Each path below is one point turned by a fixed rotation once a step. After each direction that follows a path, write how fast that rotation turns it, in deg/step (0 if it stays still).
Each turn is a multiple of 5 degrees from 10 to 175, or 0.
Each row of a path follows its step; steps can be skipped.
Path 1:
step 0: [  4  14  -7  -3  -7   9  -4  21  10  -1  13   6  12   4   1   8   7  -8
  -7 -10 -13  21 -21  12 -13 -16  -3  18   0  -2   7   0  -8  -7   0   4
 -14   8]
step 1: [ -9 -19  -2  16  14 -15  12  18   2  11  17   9   8   5 -17 -16   7   9
   7  -8  -2  13   9  -3   5  -2   0   0  10   2  10  -3 -11   6 -15   2
 -13  -7]
step 3: [  4   9  -8 -18   7 -10  -8  13  -3  -9  15  -1  -8   1  -2  12  12   7
  -1 -13  -7   8   5  -4   1 -34 -13  -8   6  -9  12  -7  -1  -7 -14   8
   1   9]
step 7: [ -6  13  -5   8  -4   0  15  15   5   8  14  14   3   5 -12   0  16  -3
   5 -17  -6  10   6   5 -13   6  -3  21  -3   2   5 -23  -6 -11   2  -2
 -13 -19]
step 10: [ -2 -10  -7  -4  -6 -19   3  23  -2   1  13   2   9   8 -10 -14   1  22
   8  -7   3  15   3  10  -8 -17   0  -2  10  -2   3 -16  -4  -3 -23   3
 -14  -3]
step 13: [ -3   3   6 -13  -5 -21  13   9 -14  -2   3  20  -3   4  -5  -2  -2  -2
 -11  -8 -17  18   8   3   9  -3   9  21   3 -18  13 -13   8 -11  -8  -4
  -4  -6]
step 14: [ -3   8  -3  -4  20   2  12  26   3  11   7  10   2   8   2  17  10  -2
  11  -5  -7  -5  11 -12  -2   4 -11  -4   9  -1  -7 -13  -4  -7   8  15
   9 -25]
step 15: [ -3  -5  -7  -1  -7  -4   2  -7 -15 -11   9  12   8  -1   0  17   2 -11
   7  10  -9   7 -15 -26  13  -5 -10  -7  -1   1  12  14   3 -18 -21  12
   0  -5]
step 16: [  3  22  -7   1 -20   0  12  14  -5  -5   2  10   0   7 -15   0   9   9
  -1  -9   3  -2 -13  10 -10  -8  -8  13  -7  -4   3 -17  -1 -25  -8  -1
 -15 -12]
[-2 -1 -6  2 -3  1  2  5  9  7  7  4 -5  3  7  2 -2 -1 -1  4  1  5  5  4
 -1  2  3 -2  1  0  0 -6  2  1 -3 -3  2  1] => 110
[-6 -3  3  2  1  6  0  1  0  0  5 -1  2 -1 -6  0  1  0 -7 -5 -6  2 -2  5
  5  5  0  1  5  3  2 -1  7  2  7  0  1  3] => 60
[ -6   6   2  -1   3  -1   4  -4   4  -1   4   3  -2   0   2  -1   1   0
  -4   0   1  -8   1   1  -5  -4   0  -4   7   1  -3   0  -4  -3   5   2
 -10   1] => 160
[ -5   1 -10  -4   4   1  -4  -6  -4   1  -1   4  -1   0  -3  -3   5  -1
   3   8  -3   4  -2   2   0   1  -4  -1   0   3   7  -1  -5   3   2  -2
   0   2] => 125
[-1  0  0 -4  5  2  0 -3  8 -5  3  1  9 -7  4  5  4 -2 -3  0  0 -1 -1  2
 -1 -2 -5  1 -3 -3  1  4  2  2 -8 -3  2  2] => 120
[-7 -3  4  2  3 -3 -6  3  3 -3  2 -3 -8  1 -4  2  1  7  1 -1 -3 -4  2  3
 -2  2 -4  0  0  5 -2  2 -5 -3 -8  3  5  0] => 160
[-3 -4 -4 -4 -4  0 -3 10 -2 -1  1 -2  4 -3  6  0 -3  3  5  4 -4 -6 -8  0
 -1  1  1 -1  5 -3 -1  3  1 -2  2 -3 -1 -3] => 70
[ -1   4  -4   5 -10   1  -1  -4   3   0   0  -1   4  -4  -1   4   3   0
   2   0   0   1  -2  -2  -1   8  -1   2  -5   9  -2  -1   1  -4  -1   4
  -6  -6] => 40
Path 2:
step 0: [ -6 -10 -12   3 -13  15 -23   9  -2   8   5   0  -4  -9 -10  -8  -7 -10
  -2  -9 -21 -28  18   6  -2 -10   8 -19  -1 -12  -4  14   0  12   1 -21
 -24  -9]
step 1: [  3  -3   7 -25  18  -4 -19  15   4  -7  -6  16   2   6  19   5  -8  30
 -13  -6 -20   5  -6  -4  -2   4   3 -17  -9 -11  -2 -25   0  19   1   5
  -5   5]
step 2: [ -2  -2   1  -7 -19   4 -13 -10 -22   6  -7  25 -16 -10   1 -23 -21   3
  -3  -4   8 -14   4  -2  -7  17  -6 -19   7   7   8   8  -5 -13 -19   8
 -19  -9]
step 3: [  6 -12 -14  -1  10 -10 -19  17   2   2 -24   5  -6   0 -18 -12  15  11
   9  -2 -20  -8  -2 -17 -15 -20   4 -14   1 -28   3   1 -15   6  -3 -14
  -3   6]
step 4: [  4 -11   1 -18  -4   3 -21   0  -9   6  15  21  -3  -4   4   8 -23  -2
  -6  15  -6   1  -4  21   7  -1   6 -32 -14  -3   1   9  11  22   7  -6
 -19   1]
step 6: [ 13 -20 -19 -16   3   0  -4  -1 -14 -19  -2  23  -5  -5   8 -14 -16   5
 -11  10  -1   0   1 -16 -14  -7   0 -18  12 -20   0  -6 -10  -7  -2 -12
 -20 -19]
step 8: [ 17 -13  -3   3  -8 -14 -11  11  10  -1  -5  17   2   4  -7 -15 -17  12
 -13  -9 -13 -15  11  -7   7  -6  14 -35 -13  11  -3  19   2  13  11  -4
  -4 -12]
step 12: [ 22  -6   7  -4  -9  13 -19  11 -12  -4 -21  -7  -1 -14  -1   0  -5   3
   0   1  -8   4  13   4  -7   1  11 -45   2  -8   6  16  17   7  -5  -7
 -10   6]
step 14: [ 13  11   6  -7  -8  -6 -21   1 -16  -4  -7  32  -4  -3  21 -15 -17  18
 -10 -11   3  12 -15 -17   4 -15   7 -13   2 -14   0  -4   3  -2 -12   3
 -15   9]
[ 0 -3  2 -5  7  4  0  0 -5  0 -2 -7  4 -2  4  3  3 -2  3  7 -3  4 -3  3
 -5  4  1 -3 -2  3  1 -5 -2  4  2 -7 -3 -1] => 125
[ 1  8  2 -7 -7 -6  2 -3  6 -1 -2  3  8 -5  3  3 -1  3  0 -1 -4 -1 -2  0
 -2  4  1  0 -2  4 -2  5 -4  1  0 -2 -2  3] => 110
[ 4  4  2  6  5 -4  0 -4 -1 -1 -9 -1 -3  0  3 -5 -4 -2 -2 -1  3 -3  0 -4
  2  3  3  0 -7  8  7 -1  2 -3  0 -1 -2 -1] => 115
[-5 -2  2 -3  0  2 -1 -2  4  5  0 -5 -3 -2 -3 -2 -8 -4  4  0 -4 -5 -2  2
 -5  2  0 10 -5 -4  3 -1 -3 -1  2  5 -2 -2] => 170
[ 3  2 -4 -2 -3 -2 -5  2 -1 -3  1  1  1  5  2 -7  4 -8  6  4 -6  3  5  5
  0 -2  2  2 -2  1  6  4  0  4  0  2  5  1] => 90
[ 8 -3  5 -3 -4 -2  0  4  1  1 -4 -5  2 -3  2 -3 -4  1  2 -1 -1  9 -3 -5
  1 -5  4 -2  2 -1 -3 -1  5 -2  5  6  1 -3] => 170
Path 3:
step 0: [ -1 -10   8   5  19  15  -9  -8  13  -6  27 -15 -10  11   7   0 -10   1
  10 -27   1   9  13  -3 -28  -9  -6   2  10  10   4   1  -4  11   0   4
  -2  -7]
step 2: [ 11 -20   7  26  16  24  -9  -6   1  -7   2   7 -21   4  -2  -5   0  -4
   7 -16  15  -7 -20  -7  -6  -6  10 -15  -8  -3  -5  -9   2  16  -1  -5
   8   1]
step 5: [ 12  -3  10   3  12  18  -9 -13  14   1  -6   2 -14  12  10   1 -15  -5
   4 -10  14   0   1   9  -3  -6   3 -32 -18   4   5  -5  12  -4 -13 -11
  22  10]
step 8: [  9  -2   0  -7  23  -5  -5 -18  13 -10   0   1  -8   6  -4  14   0   2
   5 -12  24  -6 -12  -3  -7 -18 -24 -20   0  12   4 -15   4   4 -11  -6
  16   0]
step 11: [ -5 -15  15   2   2   2  -2  -9  12  -2  26   3  -9  12   6  11 -16   9
   4  -1  22  14 -16  10  -5  -6 -19 -12  -6  22   2  -9  -3   1   3   2
  15 -12]
step 12: [ 20  -2  -2  10  16  -2  -4 -11   1  -3  -4   6   1  24   6  15 -12 -24
  10 -12  14 -17  12 -10 -11   1   3  -7  -9   7   7 -12  -2   2 -22 -15
  -5   7]
step 13: [ -5 -16  24  19   8   3  -7 -18  15 -21   2  -1 -15   9  19  -7   7 -11
  11  10   3  16 -12  -9 -10   2  -8 -11   5  -8 -14   7  -6  -1   0   2
  12   7]
step 15: [  3  -6  18   8   6   8 -22 -21  -3 -12  -1   4  -4  15   1  19 -17  -9
  13   1   4   1   4 -16 -13  -1 -18  -1   2  28  -6 -15   1  -1  -5 -14
   0  -1]
step 16: [  1  -7   5   0  20  -5  11  -9  25 -11  10  -2  -8  18  17  -5  -4 -28
   7  -2  15   3   4  -8  -8   5   5 -16  -5 -18   6   4 -15   6 -12   5
  14   0]
[-4  3  6  1 -5  2 -2 -4  0  8  0  5 -4  3  5 -2 -4  1 -2  5 -5  4  1  3
  3  5 -5 -3 -3  2 -5  3  5 -5 -1 -1  0 -1] => 175
[-3  0  0  1 -4 -3 -5  2 -6  4 -5  5 -5 -2 -5  7 -2 -3 -2 -6  2  4 -3 -1
 -2 -2  6 -3  0  6  3 -1  2  4 -6  3  3 -1] => 115
[ 1  2 -2  1 -4 -7  4  1 -1  6  5  6  3  3  5 -3  4 -4 -2  1  9 -3 -3  0
  3  2  2  5 -1  5  1  1 -4  0  4  2  2 -6] => 140
[-3 -1  1 -1  2 -5 -3  7  8 -1 -4  0 -4  1  0 -4 -3  1  1  9  2 -2 -6  2
  5  2  1 -3  7 -3  1  4  0  7 -2  0  3  0] => 120
[-1 -6  2  5 -5  0  4  0 -1 -1  0  5  4  9 -6  7 -2 -1 -1  1 -4 -6  2  3
  6 -3 -1  3  0  0  1  4 -1  3 -1 -3 -5  3] => 135
[ 3  8 -3 -6 -4  4  4 -2  3 -2  1  5 -1  2 -2  0 -1 -7  1  2  3 -3 -1 -7
  1 -1  2 -3 -4 -3 -5  0  1  4 -1 -5  4  8] => 100
Path 4:
step 0: [  2   3  -5   3  10   8  21   3   2  -1 -13  16   4   4   2 -19  -4  16
   5   0  11  -4 -28  21  -9  10   5   0  -5 -13  -9  18  -9  -1   5   7
   9  18]
step 1: [  0  -4  11  -5   5   6  10  -1  -9   2 -11   6   9 -14  -5  -3  -4   2
   7 -15  24 -15 -16  -2  -1  15  10  -7  -8  -6  -5  13 -12 -17   7   4
   6  33]
step 2: [  3 -12   1   5   4  16   7  -1   1 -18 -15  12   5 -12  -6   0   4 -12
 -10  -7  16 -10  -2 -10  -8  13   0  -4 -14 -15   4 -10 -22  -3   5 -10
  20  23]
step 5: [  6 -19 -16   3   8   7   9  -1   7 -12   5  10   3  23  -8   2  -6   8
  -1  -2 -10   2 -10  -7  -7 -12   5  30  -7   5 -13  -5 -16  -1  12 -10
  -5  23]
step 6: [ 13  -8 -10  -2  11  12   3 -29   0  -6  11   1   6   4   9  -6  -2  11
   0   3   8 -15  -5   1   5 -11   6  22  -3   9 -25   8   0 -10  16 -10
  -8  20]
step 10: [ -6   3   6   2 -11   4  18   4  -6 -11 -19  16   7  -3 -17 -18  -7  11
 -11   2 -12 -15  -5 -13  -4   0   2   6   7  -5   6  10  -9   0   9  20
   4  29]
step 11: [ -3  -8 -18   4   1  12  14  -1  -9  -8 -14  19  -1 -10 -15   2 -13   6
 -10 -11   7 -16  18  -9   2   1  14   7   2  -9   1   7  13  -8   6   8
   7  29]
step 12: [  6 -32 -11  -3  -7  18  -6  -4  -2 -14 -17  18 -13  -4  -2   0 -15  -5
  -3  -1   1 -24   0   9  -1  -4   0   9  -8 -20   3   6   6  -3  12   3
   8  11]
step 14: [ 15  -1 -11   2  13  15   7   2  13 -31  14   7  -7   1  -9   0   7 -17
   0  -2   4 -15 -10   4 -18 -17  14  14  -4  -2   2   3  -1 -21  -1  -1
  -7   4]
[ 3 -7  2 -2  0  4 -5 -4 -3  0 -4 -1 -4 -2  7  1  1 -5 -3  0  5 -2  7  1
  5  2  1 -9  0  0 -2 -2 -2 -1  5 -6  2  0] => 70
[  0   4 -11   4   6   1   0  -3   0  -2  -1   1  -4   0   2  -3  -4   0
  -1   5   1  -1  -1   3   1   5  -1   4  -2  -5  -3  -5   4   3  -4  -7
   4  -3] => 120
[ 3  3  2 -2  3  0  0  8 -3 -6  1  0  0 -1 -7  1 -4 -2  5  1  4 -2 -2  9
 -3 -2  4 -7  0 -3  1  0  4  2  6 -1  5 -1] => 25
[ 1  3  2 -6  7  1 -1  4 -4  0 -3  2  1  5  0 -5 -5  7  3  0 -5  4  1 -3
 10  4  5  0  1 -1  3  1 -3 -1  2 -4 -5  1] => 145
[ 0 -3  7 -2  5  0 -3 -1 -2 -1  2  2  1 -5  6  3  5  4  2 -4  2 -6 -6 -2
 -2 -1  6  4  0 -5  2  1  0  5 -7 -4  0 -4] => 60
[-2  1  0  0 -4  4  1 -6 -5  1  6 -2  4  4 -3  0 -1  2  4  0  2  0 -2 -6
  3 -5  2  1  0  6 -3 -6 -5  7  3 -3  7 -3] => 25
